In the rows, 128 means zero.
Rotation paths and how fast each direction turns (deg/step)
Each turn is a multiple of 5 degrees from 10 to 175, or 0.
Each row of a path follows its step; steps can be skipped.
Path 1:
step 0: [129 126 132 125 123 125 133 116 128 133 122 131 128 130 134 125 130 129
 126 129 138 123 114 121 129 127 143 123 136 121 127 120 128 126 140 128
 134 133 121 133 131 129]
step 1: [128 130 136 130 128 127 124 121 122 119 140 129 139 125 127 129 133 127
 132 133 133 126 132 129 129 134 144 130 132 119 119 118 125 127 134 123
 130 131 122 122 127 134]
step 2: [127 124 126 136 121 123 129 123 120 120 137 129 131 126 131 128 142 132
 126 129 129 126 141 122 129 130 130 131 124 128 138 119 120 130 139 122
 125 124 123 130 127 120]
step 3: [132 125 129 135 126 132 137 131 131 122 135 129 131 134 137 132 126 126
 125 131 132 133 136 129 133 134 131 117 118 130 124 123 119 136 125 127
 129 120 126 134 116 115]
step 4: [127 128 128 130 124 126 138 122 130 127 127 133 129 127 134 129 119 125
 121 120 130 125 120 126 130 120 146 115 121 133 134 134 124 134 130 123
 123 127 127 138 130 120]
step 5: [133 137 134 130 130 129 125 125 129 134 127 132 128 126 130 137 123 123
 124 131 138 133 122 119 121 131 150 127 132 121 121 125 126 133 130 127
 131 133 124 135 132 126]
step 6: [129 124 142 127 126 124 124 114 127 120 135 127 129 124 124 126 134 128
 129 126 129 135 123 122 122 135 137 130 124 125 130 118 130 123 138 127
 130 131 118 130 140 125]
step 7: [123 124 130 131 119 124 131 128 126 119 133 128 132 131 121 133 137 126
 127 134 134 130 138 122 121 139 134 124 126 122 129 119 128 117 131 123
 133 117 127 129 119 122]
step 8: [130 125 125 129 117 122 133 119 129 125 127 127 135 131 137 126 133 132
 122 122 127 125 129 129 138 132 131 116 123 123 133 120 116 125 127 134
 129 123 126 136 119 121]
step 9: [134 133 129 135 129 128 137 122 123 132 133 134 137 125 126 127 120 127
 122 123 129 128 131 128 131 122 145 121 129 124 120 133 116 130 127 125
 125 127 127 130 115 125]
step 10: [133 132 131 134 128 129 132 120 119 133 129 130 122 121 133 120 130 128
 128 126 137 129 123 113 127 125 139 130 128 130 127 129 122 138 138 126
 128 132 118 136 131 123]
Directions:
[128 132 131 126 129 128 130 128 130 127 124 131 127 128 128 126 129 127
 130 129 128 128 125 128 126 128 130 131 129 130 126 128 129 128 130 128
 128 128 129 128 129 127]
65
[128 126 128 128 127 129 129 128 124 127 128 128 125 134 128 127 128 126
 130 127 128 129 127 128 125 129 126 128 126 129 129 126 129 128 126 126
 127 126 127 128 127 126]
85
Path 2:
step 0: [125 125 124 122 121 126 130 127 124 128 128 128 132 124 132 125 124 127
 141 127 124 119 123 118 128 126 126 127 132 126 127 127 119 130 134 116
 132 128 121 130 134 121]
step 1: [128 130 127 129 132 127 145 122 126 135 124 118 128 124 128 130 119 127
 127 124 128 125 123 127 134 122 117 133 126 127 131 131 124 132 123 128
 125 133 131 133 134 130]
step 2: [137 140 128 117 133 133 133 130 125 126 122 125 129 125 131 124 132 124
 131 134 132 127 119 126 122 124 128 131 129 137 118 130 127 131 131 129
 126 133 122 126 136 130]
step 3: [127 123 129 130 125 127 133 128 115 127 131 118 131 130 129 126 130 130
 134 137 131 132 130 128 136 119 137 130 127 134 131 129 135 131 122 131
 130 135 126 127 138 124]
step 4: [130 128 127 121 133 133 126 127 119 128 118 115 124 125 127 122 132 125
 130 127 124 131 127 125 134 128 131 125 136 134 132 129 133 135 133 126
 128 119 129 138 120 124]
step 5: [123 130 134 126 128 131 132 137 126 122 129 127 124 130 141 127 129 130
 136 124 130 126 125 124 128 133 136 126 122 130 131 133 129 131 124 122
 126 133 139 141 130 129]
step 6: [124 123 125 126 132 130 125 131 122 121 122 129 126 131 132 128 121 120
 135 119 123 128 118 132 133 121 127 125 131 124 123 134 135 129 122 129
 118 128 128 124 125 136]
step 7: [131 125 128 128 134 131 134 133 131 125 130 125 127 134 124 129 124 125
 130 122 141 128 126 127 125 135 131 127 135 125 123 130 142 121 128 132
 123 129 126 136 136 122]
step 8: [133 127 136 125 117 124 124 131 130 129 132 121 131 136 127 126 129 115
 134 139 129 126 122 128 136 129 129 130 131 119 124 132 131 126 127 126
 124 121 127 129 126 127]
step 9: [127 122 130 128 124 123 129 132 129 130 119 122 127 130 128 122 133 121
 131 127 122 121 141 125 125 132 122 131 136 126 131 122 131 125 126 131
 116 133 134 132 133 127]
step 10: [123 125 136 125 128 129 125 127 138 122 129 126 123 127 137 121 126 123
 124 133 135 117 127 127 127 128 119 131 132 135 128 138 130 133 128 135
 128 131 129 128 121 131]
Directions:
[131 130 130 128 126 128 127 132 125 126 130 131 129 130 129 128 132 128
 129 128 124 128 129 127 127 126 128 126 127 126 129 128 127 129 127 127
 126 129 127 126 131 130]
120
Path 3:
step 0: [128 128 137 129 124 133 124 129 129 124 138 125 126 130 127 134 123 118
 129 122 128 130 134 127 126 123 118 138 135 139 126 132 126 131 125 133
 131 127 122 118 121 122]
step 1: [125 123 131 120 134 135 131 127 140 127 125 126 123 124 122 133 125 123
 128 125 133 131 113 121 134 128 128 124 124 130 124 131 132 117 128 126
 131 127 128 122 120 135]
step 2: [123 128 131 128 128 130 127 135 128 117 134 115 119 121 123 129 124 129
 118 118 124 128 130 130 126 130 126 132 131 128 128 127 120 124 123 136
 130 134 135 125 123 118]
step 3: [129 129 127 125 129 132 125 128 134 121 128 121 127 131 128 128 133 125
 123 131 130 129 121 128 130 126 113 132 125 130 136 137 142 116 124 131
 126 121 123 125 122 129]
step 4: [130 127 139 127 138 136 126 133 128 116 126 132 128 123 128 126 129 123
 135 115 124 130 127 122 135 124 123 134 134 134 126 131 125 126 127 131
 134 134 128 126 127 120]
step 5: [121 131 133 126 124 136 132 131 132 128 133 133 117 124 119 139 121 119
 120 127 128 130 122 125 123 126 123 128 127 125 131 129 132 121 131 132
 129 121 120 120 122 129]
step 6: [129 122 131 121 124 126 120 133 138 118 130 116 122 123 130 132 125 133
 130 122 133 134 125 120 128 126 123 129 132 136 125 132 122 119 123 124
 128 133 136 127 124 127]
step 7: [127 125 131 129 134 136 132 136 133 124 129 128 126 124 125 130 132 124
 110 126 129 124 123 131 134 130 125 132 126 131 132 126 138 121 121 137
 128 131 125 132 119 122]
step 8: [127 128 129 130 122 130 130 123 129 114 134 123 121 132 130 127 126 128
 137 118 127 129 124 126 131 122 120 136 127 133 132 135 129 121 123 129
 130 131 120 118 128 118]
step 9: [129 126 140 122 130 136 127 134 133 123 127 126 133 119 123 130 126 116
 123 123 123 131 116 123 125 125 128 127 128 131 129 131 137 121 141 128
 132 129 127 128 122 130]
step 10: [118 125 127 129 123 131 127 134 131 118 128 130 118 124 124 135 127 129
 123 119 126 135 128 125 131 127 117 121 126 126 123 133 118 119 122 131
 127 127 129 129 127 117]
Directions:
[128 130 125 128 129 127 127 130 130 129 129 127 128 128 131 128 130 131
 125 130 127 128 127 129 128 130 124 129 128 130 128 128 127 127 127 129
 126 128 132 131 128 126]
90
[129 126 128 129 129 127 128 130 131 129 127 128 130 130 128 122 128 125
 126 129 129 130 128 125 129 125 127 125 130 130 127 129 128 128 129 127
 129 129 129 128 128 129]
130
[129 128 127 125 129 130 127 129 129 129 126 126 127 127 130 127 128 131
 134 129 128 127 126 125 128 127 130 129 127 129 129 128 130 126 130 126
 128 130 130 128 129 129]
145
